In the rows, zero is written as 128.
Each row of T is roughly a mix of the hidden directions of one of 3 groups.
T:
[[148 114 143 118 106 115  88 130 138  49 106]
 [200 157 113 124 142 155 119 117 177 120 139]
 [123  85  99 138  61 121 103 128 154 162 116]
 [128 118 170 143 169 108 110 159 132  61 126]
 [110 116 115 164 168 163 108 149 154  72 102]
 [133 149 127 122 186  73 109 136 139  90 161]
 [168 144 133  85  88 107 109  95 145 177 139]
 [165 132 107  86  98  94 107  86 115 171 129]
 [125 132 131 153 191 101 121 159 134  69 135]
 [ 95 111 122 104 164 110  61 157 109 140 149]
 [125 116 160 112 164  91 106 130 116  58 145]
 [ 81 145 148 165 149 149 112 135  82  80 117]
 [151 121 162 100  93  77 153  98  86 129 112]
 [157 124 136 107  53 111 109 119 113 113  85]
 [ 83 119 157 145 163 137 145 160 102  69 127]
 [ 89 125 120 178 151 178 157 162 157 122 135]
 [137  99 122 127 180  96 147 160 155  81 158]
 [137 109 145 131 160 122 156 170 190 100 160]
 [147 100 120 138  98 148  73 101 176 108 158]
 [ 74 110 125 156 170 146 150 159 140  88 153]
 [ 99 115 164 142 140 111 136 155  78  68 115]
 [152 125 123  90 106  76 123 102 104 186 118]
 [117 125 163 132 180 105 175 173 103 110 115]
 [117 124 101 147 197 143 112 148 178 127 153]
 [ 98 143 112 157 185 111 138 147 151  73 142]
 [136  99 128 154  55 150 113 112 163 102 117]
 [ 93 109 150 157 170 131 143 164 113  68 123]
 [160 159 147  88  99 114 138  98  88 173 107]
 [103 143 137 119 194 106 138 139 125  92 180]
 [177 154  95  99 109 120 114  98 156 177 146]
 [138 148 131 115 177 124 111 114  90  61 108]
 [110 110 147 138 179 115 130 152 119  54 131]
 [192 171 153 126 137 101 108 107 134 113  90]
 [ 77  81 111 151 133 103 134 134  74 102 128]
 [ 75  92 157 140 135 124 152 148 105  74 146]
 [ 91  95 146 169 171 132 158 167 150 102 135]
 [ 91 124 168 158 131 144 156 141 108  67 102]
 [177 137 113 130  89  83 104  93 154 163 123]
 [127  88 109 165 118 143 127 137 205 114 141]
 [ 49 143 117 150 144 152 152 144  97 116 121]
 [115 124 118 136 143 115 171 150 123 210 121]
 [108 124 113 197 138 163 162 145 107 140  92]
 [126 116 141 131 101 120 171 156 170 178 172]
 [166 162 126 135 157 119 155 161 174 158 167]
 [136 149 129 113 171 156 147 108 158 170 184]
 [183 146 104  94 148  77  99 102 123 140 142]
 [103 120 172 156 166 125 157 174 106  92 112]
 [153 162 146  96 184 123 135 132  90 158 164]
 [112 107 112 129 167 124 117 141 182 137 193]
 [163 177 125  90 144 136 116 108 102 185 117]
 [163 124 154 150 138  99 137 129 134  49 115]
 [119 118 130 149 177 129 122 154 181  71 143]
 [152 146  79 170 181 127 154 126 160 129 147]
 [166 141  97 114 152 140  82  94 171 133 165]
 [160 117 121 127 165 106  76 137 184  97 130]
 [123 139 132 155 139 191 170 161 161 131  94]
 [ 76 137 155 142 140 133 175 143  79  96 118]
 [131 153 166 108 181  92 114 125 142  94 170]
 [135 149 112 108 151 100  93  89  72  88 139]
 [139 143 109 115 140 115 153 120 119 217 134]
 [116 118 121 124 159  84 116 116  59  87 127]
 [172 158 106 128 131 151 153 134 147 199 128]
 [ 79 101 142 173 149 150 153 171 129  93 122]
 [140 131 114 122 178 114  99 106 164  64 140]
 [118 143 171 106 153 118 131 145  67  78 132]
 [ 92 114 105 143 130 150  88 101  90  79  96]
 [111 151 141 155 138 176 154 139  86 132  72]
 [128 138 181 177 144  96 117 139  86 115  93]
 [154 110 108 110 113  71 145 124 103 190 129]
 [ 68 103 128 171 124 156 151 148  91 113 104]
 [100 116 128 157 179 152 117 167 159  80 139]
 [185 165 127  90 129  98 137 115 143 167 159]
 [166 143  95 123  79 109 113  91 162 166 110]
 [ 95 113 163 127  68 139 127 115  71 135 143]
 [ 97 110 116 153 161 152  96 118 167  80 165]
 [ 81 133 164 120 147 115 155 126  60 115 145]
 [141 174 137  98 123 125 116  85  62 124 113]
 [154 162 124  87 119 116 127 107  84 190 136]
 [114  99 103 174  98 163 122 126 192 125 128]
 [117 128 143  90 173  84  89 149 119 115 173]
 [151 133 159 137  86 118 122 120 120  78  66]
 [114 125 114 128 156 137  89 104  92  60 101]
 [ 87 118 150 143 132 123 145 150  99  54 108]
 [134 134  86  99 168 105 108 130 161 150 185]
 [141 147 133  93 169  82 108 117 140 131 189]
 [ 95  88 116 133 133  74 118 122  69 108 142]
 [108 124 111  83  82 154 133 111 105 187 138]
 [110 108 118 163 171 148 119 152 183  84 138]
 [168 138 122  98  73 140 123  99 113 175  98]
 [120 131 144 136 135 162 113 143 201  90 163]
 [145 119 125 140 130 111 156 167 187 172 166]
 [101  87 162 170 128 156 123 160 163  90 113]
 [118  92  68 140 107 120 159 120 129 156 177]
 [152 126 127  88  70 125 125  95 142 184 127]
 [154 146 105 103  93 108 140 100 104 196 134]
 [ 58  92 142 130 143 157 112 169 135 136 150]
 [168 135 135  81 124  80  95  92 111  96 121]
 [138 148 120  88 134  94 131 120  85 197 124]
 [105 115  98  85  93 118 116 122  95 185 152]
 [134 141 105 113 149 115 143 143 120 217 126]
 [128 144 178 179 179 102 124 141 126  94 121]
 [110 156 134 131 200 121 173 142 112  94 124]
 [168 170 139  81 132 103 103  85  94 123 128]
 [112 126  90 161 192 152 139 159 131 158 151]
 [140 138 149 157 143 158 198 116 132 162 162]
 [119 102 106  96 125 129 101  82  95  70 106]
 [150 149 119 107  84 142 122 101 106 192  97]
 [129 120 199 100 143  96  91 137 102 129 156]
 [128 155 109 127 163 167 121 117 130 183 182]
 [ 75 117 147 111 120 118 147 134  56 132 153]
 [183 169 100  92 131  96 136  98 132 136  95]
 [157 107 112 129 143 127  72 122 188  93 143]]
Here is one row of each group, with its name. Which group are the others in?
[172 148 109 107  82 145 132 103 105 157  79]
(86)
[132 122 121  98 104  94 126  91  58 149 107]
(3)
[115 120  80 157 152 137 139 131 188 174 127]
(14)

[167 134 153 144  78 130 116 102 167 116  78]
(86)
[ 96 122 137 174 148 177 115 157 154  91  99]
(3)
[174 143 101 130 105  61 134  92 105 133 137]
(86)
[ 96 145 143 139 143 128 140 122  46  99 111]
(3)
[171 163 107  92 124 103  89  81 104 145 128]
(3)
[130 112 113 123 137 148  90 143 152 208 145]
(86)
[111  96 115 156 123 167 140 159 199 127 132]
(3)
[144 153 135  71 110 143 107  94 167 170 146]
(86)
[145 159 164 122 158 138 199 161 115 129 123]
(3)
[129 122  95 112  82 165 133 120 108 192 105]
(86)
[105  74 143 164  91 146 104 127 162  94 145]
(14)
